The rows below fall into families. The same turns and mirrors carry the whole set onto itself and the rows of a family onto each other. For each named row, which other rows are in its family? Write them in the order they are listed.
These 30 rows form 5 families of 6 rows each.
Lepe: [ 12 -21  -4  -9 -25 -25  -9 -20   3  24  25 -14]
ligem: [ 18   9  -5 -22   4  35 -38   5 -14  -5  -3  -7]
koget: [ 27   1 -12 -11  17  -1  25  -9   4  52   5 -10]
gutib: [ -8  13 -12  -2   5 -34  18 -28  -3  44   0 -19]
Vipu: [ 5 23 -7  4 37  0  5 35 13 52 -8 -6]
Roze: [  7 -10   2 -27 -30 -11   2 -27 -13  30  -6  -1]
zek: [  5   5 -29   7  -4   9  14   0  16  58 -13   7]
lurez: [-15   6  32  21  42 -15  14  21 -40   9  -1  11]
sefub: [  2  -3  36  35  24 -33   2   7 -25  15 -26 -17]
rem: [ 11   4  22   1  27  36 -33  22 -34  17 -13   6]
kule: [-20  14  20  29  -7  -6  24  36  31  30   6  -2]
Pepuf: [ -5   4   0  -8 -26  10 -50  16  -5   2  21  -3]
gug: [-24 -18   2  31  28 -10  26  26  20  31  -4   0]
potov: [-30   8  30  30  29 -10  14  21 -19  -8 -13 -26]
povis: [ -4  -8  39  36  40 -19 -11  30 -13   4  -3   7]
vesu: [-18  -4  36  34  13  -1   7  49  -1  11  16 -13]
Popin: [-12  24  16  -3  19   3 -41  17 -44  -3 -12  -8]
Lis: [ 13   8   7  -1 -29  26 -22 -15   2 -17   3  10]
Dem: [-20  11   2 -11   6  -4  20 -12   9  65 -12   6]
pavif: [ -8  11   3  23  24  20  37  30  22  27  -1 -15]
Deto: [ 11   6  29  24  14  -8 -16  -3 -50 -10  -3 -18]
nevap: [ -5 -12   1 -25 -16  -8   1 -33  22  13 -14  -6]
zore: [ 14   4  40   2  13  18 -23  10 -37  -8   9  17]
Dizu: [  9  28  10  11  11  16 -27  28 -28 -17  -2  21]
tez: [-23 -12  -2 -15 -31  10  -2  -7  18   9  24 -16]
pevop: [-17 -12   7  16 -24  29 -23   0   3 -13  26   3]
geref: [  0 -15  14 -13 -31  -2 -28   8   2 -25   2   1]
vis: [  0  -6  -5 -12   3 -30  -3 -45  -5   4   6  -4]
zuvi: [-19  16   7  43  24  -8   9  24  17  47  -4  11]
puz: [  8  26  -8 -34  18   5   9   4  15  46  -3  11]

Which other rows belong to the same family as pavif? Lepe, koget, Pepuf, potov, Popin
Which other rows belong to the same family as Roze? zek, lurez, gug, Dizu, geref
Which other rows belong to the same family as puz? sefub, rem, kule, pevop, vis

